[ 90 150 139 135 125 164 161  96 129 117 137 116 196 138 125  99 109 120
 176 160 109 132 165  98 104  81 126 163 155 164 115 120 153 143 159  94
 141 101 148  88 136  96 136  77 110  77 115 133 163 153 139  60  99 122
 143  87 140 128 110  90  93 104 126] -> duga
[ 91 151 138 135 123 165 158  98 128 119 136 118 194 139 124  98 109 117
 174 160 110 132 166  98 103  79 127 164 155 164 118 118 151 140 159  94
 144 102 147  89 135  97 136  78 108  77 114 133 162 153 140  61 101 123
 141  84 140 129 113  88  93 104 126] -> fof
[ 87 167 148 106 122 178 170  95 127 116 126  95 197 119 132  86 103 128
 184 154  90 133 164  88 113  85 118 152 154 185 102 137 130 148 162  76
 136 116 162  75 139 100 151  62 109 103 112 146 155 164 133  60 115 118
 163 123 158 128  92 103 109 102 126] -> kupa
[ 84 165 144 113 123 178 169  92 127 109 130  97 199 119 132  90 103 130
 181 157  94 135 164  88 117  85 117 152 156 180 103 137 135 151 160  77
 137 112 162  75 139  98 150  62 112  99 113 146 153 164 131  62 109 118
 159 115 158 130  94 101 108 101 125] -> Vomu
[ 91 168 152  97 121 175 169  98 126 124 122  97 194 121 130  84 103 124
 185 152  86 131 165  88 108  84 120 154 151 191 101 137 125 145 165  76
 137 121 161  76 139 102 152  63 106 109 111 145 156 163 137  59 120 119
 166 128 157 125  91 104 109 103 126] -> non
[ 91 179 144 110 113 185 160  98 123 112 131 101 195 115 126  93  96 120
 166 161  93 133 166  89 121  79 123 156 161 186 110 144 133 144 163  80
 151 118 165  78 130 101 151  67 108 105 112 148 146 173 133  71 113 119
 148 112 158 132 107  91 109  99 126] -> zabit
[163 156 167 121 120 178 170  94 127 113 127  97 198 119 132  88 103 129
 183 155  91 134 164  88 115  86 118 152 155 183 102 137 131 149 161  76
 136 113 162  75 139  99 151  62 110 101 112 146 154 164 132  61 112 118
 161 118 158 129  94 102 108 101 126] -> Ginud
[ 93 168 153  92 120 174 168 100 125 128 120  97 193 122 129  83 103 121
 185 151  84 130 166  89 105  84 121 154 149 194 101 137 123 143 166  76
 138 122 160  77 139 103 152  64 104 112 111 145 157 163 139  59 122 118
 166 130 156 124  92 105 109 103 126] -> kemu
[ 96 155 137 133 120 168 154 101 126 124 136 121 191 139 121  96 108 109
 171 161 109 130 167  99 102  76 129 166 156 167 121 120 151 136 160  96
 149 105 144  89 131  98 136  83 104  79 113 134 162 156 142  64 105 125
 136  87 138 129 117  84  91 105 128] -> nisil
[ 89 168 150 101 121 177 170  96 126 120 124  95 196 119 131  84 103 126
 185 153  87 132 165  88 110  85 119 153 152 188 101 137 127 147 163  76
 136 117 161  75 139 101 152  62 107 107 112 146 156 163 135  60 117 118
 164 125 158 127  92 104 109 102 126] -> ziri
[ 92 179 143 110 114 187 159  98 122 115 130 101 194 117 115  89  97 118
 168 160  91 133 166  89 120  79 122 155 161 188 110 143 131 142 163  80
 151 119 163  77 130 101 152  68 106 105 111 149 147 172 133  71 116 121
 150 115 158 132 105  91 108 100 127] -> geni
[ 94 103 137 135 122 166 156 100 126 121 136 120 165 139 122  97 108 113
 172 161 109 131 166  99 103  78 128 165 156 166 119 120 151 138 160  95
 146 103 144  89 133  98 136  80 107  77 114 133 162 154 141  62 103 125
 138  87 138 129 114  86  92 105 127] -> tozav
rev: [101  94] => Vomu
which: [163 156 167 121 120 178 170  94 127 113 127  97 198 119 132  88 103 129
 183 155  91 134 164  88 115  86 118 152 155 183 102 137 131 149 161  76
 136 113 162  75 139  99 151  62 110 101 112 146 154 164 132  61 112 118
 161 118 158 129  94 102 108 101 126] => Ginud
rev: [120 121 167 156 166] => nisil
which: [ 89 168 150 101 121 177 170  96 126 120 124  95 196 119 131  84 103 126
 185 153  87 132 165  88 110  85 119 153 152 188 101 137 127 147 163  76
 136 117 161  75 139 101 152  62 107 107 112 146 156 163 135  60 117 118
 164 125 158 127  92 104 109 102 126] => ziri
rev: [ 71 133 173 146 148] => zabit

[159 114 119 127 111 122  72 100] -> ranet
[127 129 126 126 126 126 129 126] -> gopov
[124 121 124 103 133 167 113 104] -> dela
[124 121 143 103 133 167 113 129] -> kito
[151 121 150  96 126  89 162 106] -> Feda
[119 122 111 123 130 116 126 124] -> gifo
[124 121 124 103 133 167 113 129] -> Veki
again dela:  => [124]
rev: [126 116 130 123 111 122 119] => gifo
which: [124 121 143 103 133 167 113 129] => kito
which: [127 129 126 126 126 126 129 126] => gopov
which: [127 129 126 126 126] => gopov

[138 141 138 143] -> val
[133 142 138 143] -> Fitu
[162 169 142 139] -> Zifa
[136 143 134 142] -> Sir
[133 133 125 143] -> Dif
which: [133 142 138 143] => Fitu
again Dif:  => [133]
which: [142 139] => Zifa
which: [133 133 125] => Dif

[107 155 134 119 155 155]  toka
[107 127 155 155 155 125]  zivap
[107 127 134 119 155 122]  morup
again zivap:  => [155]
again toka:  => [155]

[152 117 116 115] -> kos
[112 150 138  84] -> nek
[152 120 113 150] -> zanof
[101 121 137  93] -> guku
[152 117 109 115] -> lema
[161 118 116 184] -> liv
which: [161 118 116] => liv
which: [121 137] => guku
rev: [113 120] => zanof
rev: [150 113] => zanof

[103 201 132 147 122 145 163 118  89 106  94 187 130 157 126 123 106 106
 137 121 130 144 154 156 123 120 152  85 140 135  87 137 160 122  82 136
 117 184 147  97 142 128  98 133  99 118 156 147 117 137 134 117 156  93
 123 115 158 143 154 129 107]  Bagan
[108 171 163 147 122 151 146  83  97  92 104 187  97 153 162 117 108  93
 133 114  89 151 154 141 130 120 152 126 156 156  97 107 135 103  93 128
 129 183 147  97 162 120 111 126  78 133 113 159 122 133 135 121 116 104
 133 114 133 122 150 164  69]  Sonez
[108 194 161 144 122 145 130 155  97 124 115 187 122 162  83 117 105 115
 142 122 154 145 155 145 130 120 152  77 139 125  83 122 177 141  93 125
 105 158 147  97 134 120  75 139 112 103  98 143 122 154 135 112 116 104
 126  99 154 124 145  89 127]  leni
[135  91 198 147 122 132  79 102 143 139 163 126 107 123 137 111 132 130
 124 121 103 151 152  98 148 126 130 169 156 156 140  72 111 133 152 108
 136  89 147 113 142 106 114 123 119 110 123 155 140 133 141 135 120 146
 151  97  90  76 105 117  93]  rurov
[108 163 174 152 122 148 130  84  97 104 115 187 122 153 155 117 108 101
 133 113  87 151 154 141 137 120 152 134 163 164  99  97 135 114 101 125
 129 161 147  97 162 117 100 125  82 118 111 167 122 137 135 121 116 104
 138  99 123 103 145 146  63]  vedov
which: [135  91 198 147 122 132  79 102 143 139 163 126 107 123 137 111 132 130
 124 121 103 151 152  98 148 126 130 169 156 156 140  72 111 133 152 108
 136  89 147 113 142 106 114 123 119 110 123 155 140 133 141 135 120 146
 151  97  90  76 105 117  93] => rurov
which: [108 194 161 144 122 145 130 155  97 124 115 187 122 162  83 117 105 115
 142 122 154 145 155 145 130 120 152  77 139 125  83 122 177 141  93 125
 105 158 147  97 134 120  75 139 112 103  98 143 122 154 135 112 116 104
 126  99 154 124 145  89 127] => leni

